In the data rows, the value 128 means zero.
Here is a table of points, one per row:
ndarray[111 094 090 214 113 074 156 158 104 104 087 111 103 125 107 106 102 128 171 116 154 091 127 151 177 090 181 112
        109 101 115 150 150 136 179 135 102 147 119 154 154 129 075 160 111 130 115 141 097 131 086 183 158 087 089 161
        115 099 134 174 136]
ndarray[195 097 134 186 126 119 162 144 134 103 078 115 118 137 110 106 078 173 153 121 151 177 108 111 140 112 123 078
        141 122 123 120 147 160 138 143 109 151 155 176 143 109 096 140 133 144 104 138 078 120 127 160 122 114 074 198
        093 116 118 121 139]
ndarray[139 158 138 039 144 110 134 074 137 059 125 139 056 100 120 118 154 152 076 177 141 098 129 090 158 217 098 114
        112 165 116 125 108 067 074 122 166 081 085 069 134 113 093 180 133 130 182 098 176 105 098 131 133 175 134 102
        083 166 129 147 127]
ndarray[105 087 173 215 127 169 137 190 121 127 114 127 123 136 129 108 132 107 163 096 129 081 153 132 132 176 105 198
        091 173 125 120 140 159 096 147 146 095 095 147 142 217 105 112 133 149 112 122 131 158 154 130 081 136 163 125
        097 109 140 158 114]
ndarray[086 109 115 149 170 138 128 141 122 148 111 009 166 162 117 086 145 154 130 116 131 075 126 123 149 070 089 128
        109 127 109 104 135 123 112 161 151 098 114 146 117 142 101 128 156 129 109 105 174 137 109 118 135 166 129 101
        109 130 147 164 137]
ndarray[135 124 137 123 183 142 111 054 102 096 104 120 147 102 086 123 142 142 125 148 134 111 103 122 144 121 115 139
        107 102 135 103 130 064 107 160 171 077 074 105 111 202 038 163 142 140 138 106 101 114 196 115 092 090 148 078
        138 156 135 160 134]
ndarray[200 151 188 162 145 131 150 119 132 131 143 183 182 117 096 154 146 136 071 151 111 131 126 143 113 150 097 149
        126 067 133 121 124 097 169 108 128 115 074 067 116 065 148 124 126 152 148 131 091 111 143 089 148 198 120 089
        123 157 134 117 103]
ndarray[114 153 160 129 155 154 122 153 149 201 159 166 046 112 140 196 123 117 148 155 132 196 130 122 084 153 162 177
        128 125 109 170 090 208 114 084 146 190 174 128 149 062 169 108 106 126 127 141 118 148 130 075 166 112 099 155
        172 044 138 168 120]
ndarray[122 140 126 080 054 158 099 119 127 196 131 096 144 129 124 159 112 114 057 136 094 175 090 103 110 169 145 155
        156 121 162 126 160 121 115 132 089 133 122 158 083 144 129 128 114 089 113 153 143 128 182 103 153 110 140 101
        090 137 164 095 145]
ndarray[135 104 137 154 172 132 152 180 125 113 089 106 142 100 118 121 073 130 189 102 134 130 117 099 103 069 172 048
        139 126 130 114 100 165 105 135 111 174 136 156 141 085 095 121 106 167 103 146 044 136 124 185 137 182 145 184
        209 110 107 147 142]
ndarray[141 161 112 159 148 142 084 100 131 186 186 160 129 145 146 157 118 088 090 119 083 129 105 096 099 177 126 127
        144 167 146 124 157 084 194 126 102 126 182 120 076 033 187 132 140 117 146 119 175 111 224 090 139 077 149 048
        132 194 128 055 123]
ndarray[112 098 048 062 078 063 110 125 127 106 159 105 170 161 169 097 093 134 141 157 146 142 133 103 145 112 145 146
        144 153 181 129 163 060 120 174 060 121 127 137 080 093 084 168 146 116 112 110 114 111 108 132 115 076 166 120
        103 181 111 101 159]
ndarray[115 140 069 103 150 072 112 043 142 074 128 214 085 145 164 123 127 163 091 170 147 158 153 099 154 181 125 203
        162 111 204 131 120 087 125 122 097 128 165 136 106 172 165 148 145 082 148 107 157 105 013 157 152 143 153 138
        168 180 108 075 148]
ndarray[084 091 082 135 079 132 112 143 116 159 131 157 073 161 134 108 102 120 131 141 130 165 154 127 131 105 153 026
        146 185 145 148 131 159 171 155 087 163 145 169 123 136 162 114 131 079 101 139 111 148 154 142 178 148 088 139
        152 117 104 115 130]
ndarray[149 148 127 167 119 132 148 182 161 076 080 047 134 093 131 185 129 142 152 124 145 144 132 174 115 071 156 152
        127 158 158 136 085 179 118 112 155 171 155 130 158 164 136 118 112 154 139 152 058 130 055 155 129 179 089 166
        114 105 087 126 132]
ndarray[069 122 155 093 168 138 135 133 111 079 110 129 119 140 159 132 177 113 068 129 149 130 165 105 141 089 092 173
        101 106 183 148 168 146 092 121 186 109 123 110 174 129 158 100 124 111 145 133 179 146 101 140 086 172 102 142
        188 079 129 136 143]
ndarray[136 156 121 125 136 130 118 121 119 123 127 172 217 101 116 102 133 143 141 078 105 073 108 141 123 208 127 148
        101 114 097 105 058 068 150 177 158 099 094 107 104 156 114 156 142 212 116 112 178 124 184 122 085 141 147 082
        111 148 127 144 149]
ndarray[075 104 076 107 159 065 135 133 093 153 153 134 121 165 124 096 088 168 145 106 135 140 122 144 155 008 161 162
        143 171 158 148 142 176 133 103 129 156 154 126 159 180 164 125 128 092 115 135 148 132 135 151 126 073 134 152
        079 114 112 146 112]
ndarray[157 130 152 115 127 136 131 136 139 109 107 131 165 108 120 181 141 149 112 156 142 165 126 127 124 149 088 071
        143 093 054 140 111 091 093 102 115 137 163 141 122 114 195 156 127 133 157 143 085 113 136 139 127 170 168 108
        126 150 137 117 132]
ndarray[136 120 146 085 131 151 130 135 152 087 088 107 095 142 126 120 144 113 119 093 123 116 146 181 153 124 077 191
        100 148 071 117 170 142 130 138 162 120 065 135 151 132 101 128 122 137 132 128 152 130 116 150 130 118 142 140
        202 118 117 165 138]
ndarray[196 134 152 123 124 143 128 133 137 145 135 115 152 108 119 163 116 119 130 111 109 166 117 124 103 175 112 050
        133 075 160 128 119 104 097 107 111 146 091 123 123 191 181 159 111 146 134 128 124 112 057 138 139 134 128 109
        155 148 122 106 117]
ndarray[097 124 131 167 040 113 094 051 115 143 164 064 134 134 166 103 127 140 176 118 133 095 133 127 125 098 145 121
        152 150 129 110 169 156 138 132 146 119 122 122 124 089 094 097 129 088 109 116 203 150 154 118 126 154 149 116
        126 099 133 126 130]
ndarray[174 123 170 119 055 213 148 172 116 199 133 150 159 119 092 138 144 126 198 093 073 105 093 136 085 109 180 121
        099 111 096 123 107 144 152 088 129 121 152 147 125 060 114 082 126 169 112 132 110 136 140 092 108 129 097 091
        118 126 154 112 102]
ndarray[070 112 063 146 098 062 151 118 105 130 162 053 053 159 127 096 114 081 141 160 163 120 162 136 161 073 148 174
        141 174 081 151 075 179 110 118 126 143 165 113 179 166 210 090 121 077 127 123 113 143 129 160 118 060 093 225
        183 072 138 177 106]
ndarray[109 177 127 070 176 107 096 088 129 138 212 126 157 155 190 070 183 147 105 149 113 102 159 092 120 189 127 133
        154 133 116 134 206 093 203 137 061 097 154 087 092 200 118 099 148 082 145 102 173 115 187 065 131 097 159 098
        092 183 153 057 112]
ndarray[175 149 147 115 161 136 143 155 153 118 108 230 147 111 101 166 142 070 111 147 132 118 119 196 124 161 122 051
        143 082 120 109 119 102 043 118 136 112 135 121 120 102 072 134 128 152 138 144 099 109 119 122 132 131 104 116
        129 139 109 084 121]
ndarray[116 152 180 117 116 192 131 158 155 154 133 190 118 089 126 141 172 089 120 086 116 123 121 151 087 100 084 108
        107 096 100 122 072 189 179 098 178 129 113 125 150 071 152 084 118 152 128 149 128 151 099 098 107 084 148 171
        051 077 140 163 107]
These points spread out most along one direction. Take the direction at right angles to it along which they spread out most. Then take the direction at right angles to both along which they spread out most. Go by this last direction. For each point below, how far along it does it lie, from 0 to 99? 50 is the average, and the first point above lies past it. One standard deviation of the points above along it is 16.
ndarray[084 091 082 135 079 132 112 143 116 159 131 157 073 161 134 108 102 120 131 141 130 165 154 127 131 105 153 026
        146 185 145 148 131 159 171 155 087 163 145 169 123 136 162 114 131 079 101 139 111 148 154 142 178 148 088 139
        152 117 104 115 130] 28
ndarray[139 158 138 039 144 110 134 074 137 059 125 139 056 100 120 118 154 152 076 177 141 098 129 090 158 217 098 114
        112 165 116 125 108 067 074 122 166 081 085 069 134 113 093 180 133 130 182 098 176 105 098 131 133 175 134 102
        083 166 129 147 127] 74
ndarray[200 151 188 162 145 131 150 119 132 131 143 183 182 117 096 154 146 136 071 151 111 131 126 143 113 150 097 149
        126 067 133 121 124 097 169 108 128 115 074 067 116 065 148 124 126 152 148 131 091 111 143 089 148 198 120 089
        123 157 134 117 103] 48
ndarray[097 124 131 167 040 113 094 051 115 143 164 064 134 134 166 103 127 140 176 118 133 095 133 127 125 098 145 121
        152 150 129 110 169 156 138 132 146 119 122 122 124 089 094 097 129 088 109 116 203 150 154 118 126 154 149 116
        126 099 133 126 130] 44
ndarray[109 177 127 070 176 107 096 088 129 138 212 126 157 155 190 070 183 147 105 149 113 102 159 092 120 189 127 133
        154 133 116 134 206 093 203 137 061 097 154 087 092 200 118 099 148 082 145 102 173 115 187 065 131 097 159 098
        092 183 153 057 112] 37
ndarray[135 104 137 154 172 132 152 180 125 113 089 106 142 100 118 121 073 130 189 102 134 130 117 099 103 069 172 048
        139 126 130 114 100 165 105 135 111 174 136 156 141 085 095 121 106 167 103 146 044 136 124 185 137 182 145 184
        209 110 107 147 142] 55
ndarray[086 109 115 149 170 138 128 141 122 148 111 009 166 162 117 086 145 154 130 116 131 075 126 123 149 070 089 128
        109 127 109 104 135 123 112 161 151 098 114 146 117 142 101 128 156 129 109 105 174 137 109 118 135 166 129 101
        109 130 147 164 137] 69
ndarray[141 161 112 159 148 142 084 100 131 186 186 160 129 145 146 157 118 088 090 119 083 129 105 096 099 177 126 127
        144 167 146 124 157 084 194 126 102 126 182 120 076 033 187 132 140 117 146 119 175 111 224 090 139 077 149 048
        132 194 128 055 123] 14
ndarray[196 134 152 123 124 143 128 133 137 145 135 115 152 108 119 163 116 119 130 111 109 166 117 124 103 175 112 050
        133 075 160 128 119 104 097 107 111 146 091 123 123 191 181 159 111 146 134 128 124 112 057 138 139 134 128 109
        155 148 122 106 117] 51
ndarray[112 098 048 062 078 063 110 125 127 106 159 105 170 161 169 097 093 134 141 157 146 142 133 103 145 112 145 146
        144 153 181 129 163 060 120 174 060 121 127 137 080 093 084 168 146 116 112 110 114 111 108 132 115 076 166 120
        103 181 111 101 159] 50
